128 stands for zero in the data rows.
Behind each row are 3 hidden switches, each 1 (on) or 0 (off), listed from the one that spreads the rows most. The rows also spread widely along 8 other directions, which tell nothing about the switches. Each is on in fewer than half of the rows.
Each row in order, then whether each switch is on (1) or off (0), in that order:
120 43 98 140 140 73 123 141 152 109 115 181 140 170 120 83 150 119 91 145 151 153 103 111 0 0 1
159 171 126 67 125 156 99 144 125 139 154 90 86 136 160 138 130 111 149 106 140 82 131 113 0 0 0
130 183 112 121 60 156 187 117 94 157 141 146 113 115 134 144 133 103 157 99 84 193 193 168 0 0 0
95 112 121 86 134 78 119 129 154 145 187 122 115 119 99 101 132 108 145 150 158 128 42 87 0 0 0
129 182 167 101 111 112 97 155 143 134 188 91 99 125 106 91 134 101 162 63 113 88 105 111 0 0 0
140 71 92 85 170 135 110 104 138 116 122 119 160 149 141 144 144 135 112 150 157 101 95 111 0 0 0
151 104 100 88 138 142 111 147 131 124 152 117 92 116 130 122 159 110 122 104 145 65 130 118 0 0 0
128 127 123 104 100 137 154 110 115 123 175 160 160 146 161 159 175 94 111 79 132 130 185 132 1 0 0
125 136 119 96 94 111 163 156 106 129 163 91 32 80 79 142 151 69 157 71 168 88 129 123 0 1 0
127 155 97 94 110 122 133 116 142 150 103 96 169 169 167 155 86 106 178 154 146 201 130 103 0 0 0
161 180 143 140 130 163 86 131 107 123 71 117 136 164 172 118 91 147 153 115 107 162 193 140 0 0 1
131 130 119 111 115 142 143 86 100 138 128 147 145 145 139 134 136 152 123 114 102 148 124 139 0 0 0
109 112 131 153 122 97 140 152 147 132 117 149 98 128 118 108 120 155 104 166 136 123 83 126 0 0 0
95 138 119 147 112 94 142 145 172 148 141 112 149 108 137 160 85 68 170 195 183 187 154 103 1 0 0
137 103 114 145 56 98 185 196 150 113 103 183 108 201 176 114 171 108 83 93 110 129 141 129 0 0 0
147 103 105 84 163 152 108 76 97 116 170 108 160 99 95 129 146 118 156 89 110 118 131 139 0 0 0
154 85 94 116 129 130 134 149 148 116 89 130 149 180 171 140 132 119 121 128 139 124 138 112 0 0 0
128 151 110 145 110 107 121 134 119 124 152 126 118 88 81 88 98 64 194 114 119 197 176 140 0 0 1
131 92 81 116 151 178 148 58 96 145 80 154 162 123 144 168 120 179 104 189 118 163 134 151 0 0 0
103 149 165 184 109 98 152 119 119 134 121 151 143 124 96 98 116 171 121 133 78 171 88 141 0 0 0
152 121 162 93 168 158 80 95 115 102 161 126 200 164 157 147 186 141 100 49 124 54 150 118 1 0 0
99 147 134 90 142 81 95 141 170 152 136 82 132 161 134 126 88 136 147 183 165 146 35 74 0 0 0
148 148 156 119 168 148 81 112 115 120 153 80 146 92 91 114 124 133 168 88 99 91 115 133 0 0 0
93 156 168 153 105 84 131 163 178 133 137 133 153 178 162 132 116 121 112 148 150 158 116 100 1 0 0
162 137 136 96 136 185 104 123 108 123 118 121 106 138 159 139 146 160 99 112 124 64 135 139 0 0 0
94 128 155 131 74 84 191 112 92 138 97 136 118 174 117 150 150 161 104 94 121 164 80 120 0 1 0
163 153 126 97 196 195 58 97 118 125 112 58 128 84 131 152 92 157 163 146 138 80 135 131 0 0 0
105 199 200 228 82 114 162 177 150 135 104 143 121 130 144 121 97 136 122 143 101 161 172 153 1 0 0
111 98 152 109 166 97 67 92 135 116 133 143 222 207 166 122 133 141 97 127 165 152 105 90 1 0 1
82 143 138 128 95 101 163 111 120 165 133 182 93 130 121 114 126 165 98 178 120 172 65 131 0 0 0
120 118 146 168 157 160 127 95 113 125 130 152 144 76 112 159 129 148 104 161 141 110 160 158 1 0 0
121 58 73 105 151 120 131 121 147 131 117 139 127 123 130 144 134 134 99 187 162 124 88 115 0 0 0
145 191 133 84 94 157 132 85 98 144 126 99 180 177 168 157 118 121 180 73 90 194 161 125 0 0 0
116 145 135 125 117 163 152 72 94 151 71 167 153 178 178 145 120 218 84 161 94 168 101 143 0 0 0
117 81 102 119 96 85 168 142 140 122 154 179 129 163 125 106 174 109 96 104 126 134 95 118 0 0 0
120 102 144 204 92 86 168 201 159 117 81 180 83 156 137 96 137 154 65 151 112 106 108 138 0 0 0
140 176 180 108 147 120 72 135 148 117 105 72 176 209 166 113 110 164 144 95 117 112 79 90 0 0 0
138 88 105 147 181 146 116 104 115 112 139 115 122 32 64 120 114 132 149 153 124 106 134 146 0 0 0
141 113 128 109 190 180 89 51 103 117 165 122 185 69 105 169 144 134 128 124 144 96 158 144 1 0 0
142 90 73 102 131 156 171 89 85 114 90 83 115 82 96 191 132 95 160 104 155 137 178 150 0 1 0
95 108 168 166 128 50 145 95 123 112 135 162 221 162 72 86 132 159 130 87 62 193 50 109 0 0 0
143 28 46 136 166 141 153 82 116 98 105 152 170 84 98 147 141 108 127 145 130 144 161 155 0 0 0
143 105 116 151 137 124 127 154 140 104 121 121 112 116 119 114 129 112 132 118 123 103 139 137 0 0 0
118 100 84 182 128 128 171 133 133 126 90 151 118 75 93 134 100 118 136 191 120 169 155 158 0 0 0
136 95 96 104 153 155 123 77 108 122 104 133 160 135 134 142 139 161 108 143 126 125 113 128 0 0 0
170 129 131 187 139 137 120 202 159 96 53 85 114 135 148 126 89 109 154 129 118 100 189 135 0 0 0
154 183 141 139 69 126 138 194 144 124 130 109 95 141 141 117 123 86 168 77 98 127 182 134 0 0 0
123 148 118 85 103 155 132 130 124 151 168 142 114 136 173 171 155 94 112 127 170 107 172 129 1 0 0
120 118 186 165 173 111 107 124 128 103 15 68 143 180 134 148 92 220 106 138 145 106 51 103 0 1 0
77 151 163 162 136 137 137 113 124 162 159 169 88 63 105 134 112 166 95 211 153 124 111 150 1 0 0
79 207 174 149 65 83 166 132 113 163 186 143 102 98 74 88 122 120 164 108 77 187 98 136 0 0 0
123 146 118 73 155 154 77 105 92 150 198 154 36 55 84 91 148 125 121 134 148 89 122 146 0 0 1
126 165 146 124 124 117 108 204 164 142 135 100 27 100 125 102 114 116 125 162 161 70 94 117 0 0 0
120 112 136 184 126 131 148 168 143 123 115 168 101 99 137 140 131 125 84 163 155 97 172 156 1 0 0
168 164 127 84 112 186 119 128 94 134 167 123 69 91 133 130 164 113 131 65 106 60 178 157 0 0 0
159 31 68 146 198 142 99 156 182 83 21 90 183 173 181 163 95 126 121 199 183 110 136 99 0 0 0
129 144 140 154 94 106 159 141 104 119 195 139 103 62 54 92 157 77 174 50 70 128 164 161 0 0 0
149 155 132 142 116 153 111 150 106 125 99 160 72 137 152 100 122 148 99 136 119 126 167 157 0 0 1
110 151 177 146 132 83 100 157 163 114 202 102 147 95 88 106 132 83 156 88 140 102 128 104 1 0 0
